Each row is where one point has got to under a steady rotation. How many ticks took it there?
The counts run from 0 to 517.
[147 155 137  88 146 140 186 147 138 101 151 117 146 133  97 131 174 104
 117 133 104 109  94 105 124 126 110 192 110  60 126 129 116 116 125 145
 140 142] => 515
[170 161 126  66  92 136 127 142 149 125 157 118 117 115 122 119 201 137
 140 153 127 134 105 103 111 163 106 165 101  79 161 121  96 126 110 122
 116 134] => 336
[ 93 129 119 105 123 147 123 162  96 140 182  95 147 118 137 109 181 111
  73 147 125 120  95 119 106 141 166 116  92 110 141 120 137 108  83 140
 156 110] => 277
[120 113 148 103 191 191 130 111 137  98 161 145 141 150 160 108 139 102
 163 152 184 150 103 111 138 146 155 133 106 133 132 109 159  76 125 132
 107 127] => 353
[127 166  87 122 104 157 149 151 124 126 169 115 137  98 157 159 195 138
 121 173 139 121  94 126 121 110 152 122  73 123 118 106 114  95 114 145
 161 122] => 194
[132 142 122  85 202 144  91 147 143 119 158 113 155 108 135 113 117  95
 119 156 149 145  72 111 137 164 130 139 123 131 175 114 144 109  85 155
  95 115] => 23
[110 121 118 101 145 159 145 121  54 136 143  90 147 109 105  82 169 109
 129 131 117 116  69 113 117 126 128 150  92 117 169 154 154  86 133 133
  77 132] => 247
[157 122 135  78 133 173 148 145  70 106 139 129 175  92 124 106 132 154
 102 150 146 153 104  90 119 161 144 171 101  98 164 142 128 120  92 119
 127 130] => 64
[133 124 108 113 170 164 158 141 102 108 143 122 149 146 193 135 156 148
 116 159 147 147  53 116 124 104 163 142  94 115 164 125 149 110 123 115
 111 159] => 165
[152 151 115 108 176 168 132 134 139 102 144 153 159 139 114 119  92 124
 150 138 181 131 107  96 109 132 106 133  67 121 141 102 167  82 103 151
  91 153] => 385
[167 161 122  79  88 139 127 173 134  94 132 155 129 126 113 128 141 154
 136 130 183 137  92  90  78 125 129 147  79 103 131 137 144 108 124 116
  86 149] => 159
[125 139 145  88 178 181 173 135 109 118 144 118 169 149 115  94 119 132
 109 133 105 136  84 131 144 153 100 179  77 129 146 110 136  89 118 167
 134 136] => 206
[ 96 150 122 120 192 152 137 154 149 154 170  82 166  92 112 145 168  94
 143 111  97 106 124 106 151 127 148 135  96 124 154 144 131  95  91 165
 151 141] => 143
[ 96 127 148  98 100 122 154 168 126 159 189 126 141 137 123  73 180 119
 104 103 128 106 112 144  92 159 140 127  85 113 123 133 159  92  95 132
 122 140] => 275
[119 156 155  79 134 101 111 136 165 108 132 147 121 110 109 116 153  77
 155 177 177 135  92 110  96 168 113 170 129 117 158 105 129  70 136 137
 133 117] => 117
[125 165 149 125 136 110 118 156 185 135 152 139 146 115 168 144 182 145
 166 131 144 125 118 119 106 151 128 175 121 131 155 120 132  75 114 154
 167 162] => 78
[ 64 146 112  88 128 128 131 171 135 128 172 153 120 152 112 118 166 124
 142 142 102 138  93 111  62 173 141 117 100 122 152 106 143 119 121 115
 123 130] => 89
[100 138 123 139 155 143 132 146 146 121 132  89 138 120 137 177 174 140
 156 144 122 144  89  74 136 111 141 135  86 146 169 116 142  78 145 152
 165 143] => 443
[146 119 150  90 121 178 149 166  98 120 149 123 181  63 113 133 128 168
 101 116 168 141 122  93 116 149 148 149  88  95 147 137 151 114  76 119
 129 136] => 281
[ 73 124 158  81 152 132 146 167 151 102 165 116 157 156  97 117 154  96
  98 125 129 118  71 133 126 149 135 114 104 117 108 101 141  75 124 149
 117 100] => 454
[111 161 119 123 156 130 130 164 160 103 193 174 165 146 125 151 142  88
 131 114 180 123 115 124 109 165 126 119  81 103 153  71 133  82 110 129
 103 124] => 417
[135 132 143 116 160 143 143 144 145  75 129 145 142 132 131 152 147  95
 166 163 186 152 109  84 122  96 163 156 116 106 170 120 143 104 152 117
 143 147] => 260
[145 138 135 135 168 139 147 122 120 117 172 143 171  72  73 176 135 120
 154 109 156 116 110  76 108 144 145 130 126 107 173 115 163 104 115 154
 156 141] => 508
[113 126 151 106 173 124 170 151 164 101 125 141 138 120 145 165 158 142
 181 139 158 150  83 123 121 162 149 148 127 119 137  93 150  92 123 110
 122 162] => 446
[147 172  94  91 139 142 128 161 169 105 177 161 143  99 118 146 143 123
 171 159 178 132  98 141  90 135 152 101  93 132 119 104 124  84 114 146
 117 106] => 15
[ 71 123 123  85 125 147 101 146  87 129 147 118 130 154 148 110 205 106
 137 115 135 114 134  98  83 130 142 183 111 112 159 143 141 113 130 138
 114 153] => 399
[ 91 124 145 130 154 132 131 172 134 114 127  99 148 101 145 169 184 108
 144 166 172 145 113  95 147 104 190 133 104 110 152 115 134  87 123 130
 166 136] => 42
[ 95 147 123  96 107 114 142 167 118 161 158  83 131  76 107 143 210 137
 145 132  92 118  82 119  88 136 148 140 114  96 133 140 145 119 113 141
 129 142] => 369
[113 136 126  84 183 169 151 144 118 125 148  94 163 137  99 123 129 135
  87 117 110 119  75 104 144 167 109 156  77 110 130 105 142 104 100 157
  92 123] => 423
[ 82 106 153  73 191 151 158 151 100 107 146 122 153 127  97 135 172  79
 148 127 125 126 104  88 114 130 166 165 126  93 145 127 151 117 133 118
  99 134] => 362
[103 110 160  83 161 135 158 157 138 104 163 107 161 162 118 124 160  91
  99 135 146 148  82 128 150 178 142 124 108  96 123  97 142  97 110 122
 100 113] => 455
[122 155 113 104 165 159 143 129 140 151 169 107 133 101  76 148 171  99
 149 134  86 122 127 112 136 135 118 148  81 114 162 107 123 114 128 170
 182 138] => 328
[138 147 119 110 119 194 171 158  92 120 165 127 172  93 108 129 166 154
 120 129 117 140 124  85 124 115 176 129  87 124 154 153 110 103 132 129
 157 125] => 102
[127 119 142  88 109 125 112 177 151 130 190 145 137 121  78 129 149 123
 129 110 135 137  99  89  61 172 132 100 100 100 147 110 175 121 112 130
 132 125] => 273
[139 141 124 108 141 201 155 163 124 118 182 121 181 128 146 145 186 166
 128  98 105 138 128  99 134 118 182 123  95 134 130 150 131 122 118 136
 164 145] => 318
[136 144 123 106 149 142 139 180 177 116 145 146 125  97 130 176 151 152
 176 133 142 141 120 108 104 141 152 125  87 113 132 110 141 132  95 135
 149 183] => 46
[128 138 122 126 115 150 157 161 123 122 143  91 136  85  87 172 165 134
 136 145 139 145  87 117 143 106 145 107  64 120 127 110 127  90 136 158
 164 118] => 10
[183 133 131 100 123 177 125 104 107 129 171 116 152  92 122 131 174 154
 177  98 167 135 131 120 123 148 120 147  82 109 147 125 145 108 121 143
  96 154] => 469
[ 89 128 128  85 119 141 178 166 100 124 131 110 132  82 100 144 176 121
 115 150 104 131 116  95  95 129 166 158 101 100 150 128 127 131 133 117
 177 132] => 185
[143 160 106  65 110 140  96 170 163 123 147 110 105 145 129 121 178 127
 129 160 110 148  89  86  87 147 120 149 110 102 166 129 126 143 127 143
 142 140] => 120
[ 90 115 141  87 121 157 179 132 101 121 107 109 125  94  92 145 163 129
 122 146 160 127 114  88 121 133 127 160  76  94  85 120 138  91 121 116
 116 146] => 187
